In the rows, 128 means zero.
Rotation paths and how fast each direction turns (degrees per step):
Each turn is a multiple of 5 degrees from 10 to 175, or 0.
Each row of a path follows its step; steps can be skipped.
path 1
step 2: [131 126 117 127 125 131 127 128 119 128 121 131 137 138 124 129 124 138
 134 128 125 128 139 116 125 132 133 125 133 132 129 123 124 128 118 136
 127]
step 3: [126 124 130 126 143 134 131 125 130 131 135 119 129 135 127 126 123 137
 139 131 119 129 132 124 127 128 132 129 124 124 121 114 125 123 123 129
 124]
step 4: [129 126 121 126 130 133 137 126 134 121 128 123 134 133 124 118 129 133
 136 117 121 127 132 127 123 125 127 114 130 136 131 129 128 120 129 125
 118]
step 6: [122 122 128 131 138 133 130 127 133 124 125 126 134 125 120 124 130 134
 130 123 129 124 133 123 128 117 128 136 137 125 141 124 121 116 125 131
 132]
step 12: [129 131 123 134 131 130 132 137 119 127 125 122 126 122 126 121 129 130
 119 128 121 131 136 123 121 137 130 130 137 132 132 114 131 120 136 130
 130]
step 13: [137 120 132 127 122 127 128 129 123 125 125 122 142 129 126 130 126 128
 127 128 118 128 132 121 128 136 129 132 134 140 119 119 120 130 120 131
 129]
step 16: [132 133 131 146 136 122 132 124 132 126 129 131 135 126 131 131 121 133
 124 121 122 132 134 124 128 131 119 134 126 127 123 126 119 119 125 132
 129]
step 17: [123 123 134 135 133 126 129 132 137 118 127 125 136 128 120 125 122 126
 124 133 126 129 133 112 121 129 128 133 132 131 139 131 132 119 123 127
 129]
step 19: [132 135 138 125 136 122 131 133 128 117 129 128 138 131 132 115 119 138
 136 131 128 127 128 120 135 124 133 133 129 126 124 126 127 126 124 128
 127]
step 21: [136 132 129 132 126 127 129 134 131 130 125 137 123 130 128 119 119 139
 132 127 114 123 131 124 128 127 130 129 128 135 132 137 127 124 124 142
 133]
Directions:
[127 127 128 126 129 131 124 129 125 125 129 125 129 127 128 125 125 125
 128 126 128 131 131 129 128 129 129 127 125 128 127 127 129 130 126 128
 129] | 70
[130 123 131 129 127 126 127 124 129 130 131 127 126 128 129 130 127 128
 126 129 127 130 128 128 126 129 131 128 128 126 126 127 129 129 128 127
 126] | 170
[126 128 130 132 129 131 127 126 128 128 126 131 127 126 128 129 127 131
 127 124 128 130 128 129 129 130 128 129 130 127 132 130 129 131 129 131
 129] | 70
path 2
step 2: [138 131 130 130 124 132 130 132 132 131 123 121 124 132 135 131 129 134
 126 134 120 135 135 123 133 129 136 136 133 126 117 129 129 125 128 133
 120]
step 5: [122 130 133 126 131 124 131 131 124 127 127 122 136 130 120 128 122 130
 122 136 127 146 125 131 126 127 125 132 122 135 134 131 132 123 130 130
 129]
step 6: [124 127 125 120 124 125 131 126 134 133 122 125 129 137 120 118 135 133
 127 136 121 129 127 136 136 129 129 134 128 124 124 135 134 129 132 135
 124]
step 8: [138 122 127 137 122 129 136 128 131 132 121 125 132 118 128 137 129 134
 123 134 118 124 131 132 134 134 134 130 127 132 130 128 127 122 130 127
 122]
step 9: [130 115 131 121 126 127 134 128 115 129 133 129 128 124 122 135 123 130
 124 134 123 133 125 125 126 133 127 140 126 127 124 126 118 122 126 132
 130]
step 10: [131 118 117 130 135 129 123 127 126 129 132 132 126 131 123 128 141 130
 132 132 116 134 122 132 132 128 119 132 131 125 131 127 127 122 132 130
 127]
step 12: [120 126 123 129 127 123 137 117 128 129 126 130 132 123 124 126 130 139
 129 132 126 124 129 134 129 127 130 134 121 124 130 130 137 132 135 125
 114]
step 17: [119 135 125 129 126 133 127 130 134 119 133 126 129 131 118 127 127 122
 127 135 128 143 133 131 122 121 125 131 127 127 124 125 123 127 133 128
 119]
step 18: [126 137 119 122 127 130 129 124 127 122 124 127 131 135 130 133 126 136
 137 128 129 135 129 134 133 128 136 130 126 125 126 137 136 131 133 131
 117]
step 21: [134 130 134 129 127 134 133 131 124 132 133 125 132 131 122 131 124 118
 131 135 129 137 130 136 132 131 127 136 134 123 121 122 128 116 127 132
 129]
Directions:
[129 126 126 129 132 131 127 129 126 127 127 130 125 127 126 128 126 130
 129 128 127 131 128 127 124 126 128 127 130 128 128 130 126 129 133 128
 128] | 55
[128 125 125 130 130 131 130 130 129 129 128 127 129 126 129 124 132 128
 127 127 129 128 130 129 131 129 129 128 130 128 124 129 130 128 128 128
 127] | 175
[129 124 126 129 126 126 130 130 129 132 127 130 127 128 126 127 126 129
 128 130 127 128 125 128 131 129 126 126 125 129 128 130 127 128 127 128
 130] | 20
[123 126 129 130 129 128 130 128 126 129 124 125 129 125 129 130 127 128
 129 128 127 125 130 127 125 128 127 126 126 131 129 127 129 127 129 126
 127] | 95
path 3
step 0: [122 123 129 132 133 125 129 121 125 123 131 116 124 130 126 126 130 121
 138 139 139 128 131 135 122 133 120 127 135 133 121 131 126 137 133 136
 131]
step 1: [134 130 130 139 130 125 133 130 124 134 142 125 129 129 130 124 132 127
 133 148 122 133 133 131 129 122 126 119 123 129 128 120 130 129 136 129
 132]
step 8: [127 124 126 123 143 128 127 128 134 126 119 122 131 131 125 124 126 115
 125 120 132 131 120 123 122 126 129 121 130 133 125 129 136 132 136 137
 119]
step 9: [128 125 129 125 129 126 132 127 129 123 134 118 139 131 134 116 115 125
 130 121 123 138 130 132 133 125 132 123 120 131 124 115 124 127 132 132
 123]
step 10: [122 128 126 127 139 128 122 124 121 130 119 119 125 130 135 122 126 124
 126 127 128 138 136 133 119 133 137 131 122 130 125 131 133 140 137 132
 124]
step 12: [131 137 122 134 135 122 121 138 117 131 130 122 128 124 135 123 120 141
 125 137 119 132 134 132 124 132 130 128 123 128 125 126 131 134 133 128
 129]
step 13: [128 126 128 131 126 130 124 135 120 134 123 129 121 128 121 133 122 136
 127 135 135 121 127 129 118 133 138 120 131 141 121 125 118 133 133 136
 126]
step 14: [133 129 125 123 133 113 122 140 123 129 136 127 128 126 131 124 123 140
 136 140 128 124 121 125 124 127 127 130 127 133 129 124 128 120 123 137
 125]
step 18: [126 124 130 138 133 130 136 134 125 124 119 113 116 133 129 127 128 117
 136 127 130 131 122 124 135 126 128 125 130 134 129 136 129 137 123 130
 129]
step 19: [130 126 140 129 141 133 136 124 134 123 138 120 131 131 127 123 127 118
 133 136 132 128 119 123 126 121 127 123 126 128 131 125 125 125 138 135
 128]
Directions:
[131 130 127 129 125 127 130 129 128 129 124 130 129 129 127 127 129 129
 126 128 131 127 126 124 130 128 126 132 126 129 129 128 128 127 127 131
 127] | 35
[126 129 131 127 128 130 130 132 130 126 127 127 131 129 127 128 129 124
 131 128 125 124 128 126 129 130 129 128 126 127 130 130 129 128 130 126
 129] | 25
[126 126 129 129 128 127 126 126 129 125 131 129 130 125 125 127 128 128
 129 128 131 126 126 126 128 129 128 128 130 128 127 125 132 126 130 130
 128] | 135
[129 128 128 129 129 128 126 125 130 127 125 128 125 130 125 130 127 129
 130 128 125 126 130 128 127 126 129 129 129 126 130 128 126 126 131 132
 126] | 130
[125 130 126 128 129 127 129 127 128 128 128 130 127 132 130 127 125 127
 127 130 130 126 129 130 129 127 128 129 127 128 127 126 129 129 133 127
 131] | 35
